[[104 105 120 144 118 118 120 152 134 125]
 [118 125 144 130 152 149 125 118 151 136]]
->
[[104 105 120 144 118 118 120 152 134 125]]

[[126 122 121 126 119 118 127 120 125 117]
 [130 137 129 152 133 130 113 120 108 110]
 [101 150 118 127 140 123 132 116 113 121]
 [138 123 115 127 121 115 126 111 118 114]]
->
[[126 122 121 126 119 118 127 120 125 117]
 [101 150 118 127 140 123 132 116 113 121]]

[[131 125 103 126 130 131 138 127 124 124 123 130 141 131 122 116]
 [139 127 120 129 129 127 125 130 128 126 128 130 127 126 131 133]
 [141 127 105 126 128 131 140 129 125 124 118 129 140 131 125 118]
 [148 130 146 130 130 130 133 129 128 128 122 127 122 125 116 120]
 [140 130 144 130 128 127 119 125 126 127 135 130 137 131 131 125]]
->
[[131 125 103 126 130 131 138 127 124 124 123 130 141 131 122 116]
 [141 127 105 126 128 131 140 129 125 124 118 129 140 131 125 118]
 [140 130 144 130 128 127 119 125 126 127 135 130 137 131 131 125]]

[[146 152]
 [137 141]
 [128 132]
 [121 131]
 [109 106]
 [110 105]
 [125 122]]
->
[[146 152]
 [128 132]
 [109 106]
 [125 122]]

[[127 144 146 130 132]
 [128 147 143 128 132]
 [150 136 128 128 133]
 [123 129 147 142 133]
 [128 134 152 133 128]]
->
[[127 144 146 130 132]
 [150 136 128 128 133]
 [128 134 152 133 128]]

[[143 145 153 139]
 [133 138 141 140]
 [118 120 124 123]
 [117 113 119 118]
 [119 115 109 117]
 [116 108 107 116]
 [126 130 129 119]
 [139 140 148 143]]
->
[[143 145 153 139]
 [118 120 124 123]
 [119 115 109 117]
 [126 130 129 119]]
---
[[104 152 127 123 158]
 [103 139 130 110 105]
 [104 145 128 128 156]]
->
[[139 130]
 [145 128]]

[[105 131 129 129]
 [128 132 125 132]
 [144 129 125 124]]
->
[[132 125]
 [129 125]]

[[147 123 133 102]
 [148 126 134 103]
 [148 129 136 104]
 [143 115 128 100]]
->
[[126 134]
 [129 136]]

[[123 144 144]
 [125 151 148]
 [137 119 126]
 [136 110 118]
 [129 113 113]]
->
[[151 148]
 [119 126]]

[[127 124 118 126]
 [133 122 118 128]
 [131 155 130 139]]
->
[[122 118]
 [155 130]]

[[128 130 146 129]
 [112 110 126 146]
 [115 115 138 138]
 [120 106 128 135]]
->
[[110 126]
 [115 138]]

[[122 115 132]
 [135 133 126]
 [130 156 120]]
->
[[133 126]
 [156 120]]
---
[[144 137 119 144 142 145 133 144 129 132 117 131 154 138 133]
 [106 113 144 121 103 104 122 115 130 120 151 118 126 105 118]
 [116 123 134 111 119 125 132 112 128 133 131 129 106 125 135]]
->
[[106 113 144 121 103 104 122 115 130 120 151 118 126 105 118]
 [116 123 134 111 119 125 132 112 128 133 131 129 106 125 135]
 [144 137 119 144 142 145 133 144 129 132 117 131 154 138 133]]

[[141 124 116 135 139]
 [138 117 134 131 119]
 [123 121 135 134 119]
 [134 118 139 120 137]
 [118 106 114 126 145]
 [141 139 119 114 133]]
->
[[134 118 139 120 137]
 [123 121 135 134 119]
 [138 117 134 131 119]
 [141 139 119 114 133]
 [141 124 116 135 139]
 [118 106 114 126 145]]

[[124 129 139 125 128 124 128 128 134]
 [124 129 142 116 128 124 153 128 134]]
->
[[124 129 142 116 128 124 153 128 134]
 [124 129 139 125 128 124 128 128 134]]

[[139 118 119 123  99 126 123 116 157]
 [141 122 111 113 151 109 110 144 118]
 [106 137 149 141 144 140 142 129 105]
 [119 142 148 145 125 137 138 126 125]
 [112 114 124 124 147 118 121 110 113]]
->
[[106 137 149 141 144 140 142 129 105]
 [119 142 148 145 125 137 138 126 125]
 [112 114 124 124 147 118 121 110 113]
 [139 118 119 123  99 126 123 116 157]
 [141 122 111 113 151 109 110 144 118]]

[[139 152 143]
 [ 99 146  99]
 [119 100 120]
 [149 117 150]]
->
[[149 117 150]
 [139 152 143]
 [119 100 120]
 [ 99 146  99]]

[[125 130 106 123 126 127 138]
 [135 130 120 124 128 134 128]
 [114 133 104 119 117 118 137]
 [132 134 125 122 123 132 124]]
->
[[132 134 125 122 123 132 124]
 [135 130 120 124 128 134 128]
 [125 130 106 123 126 127 138]
 [114 133 104 119 117 118 137]]
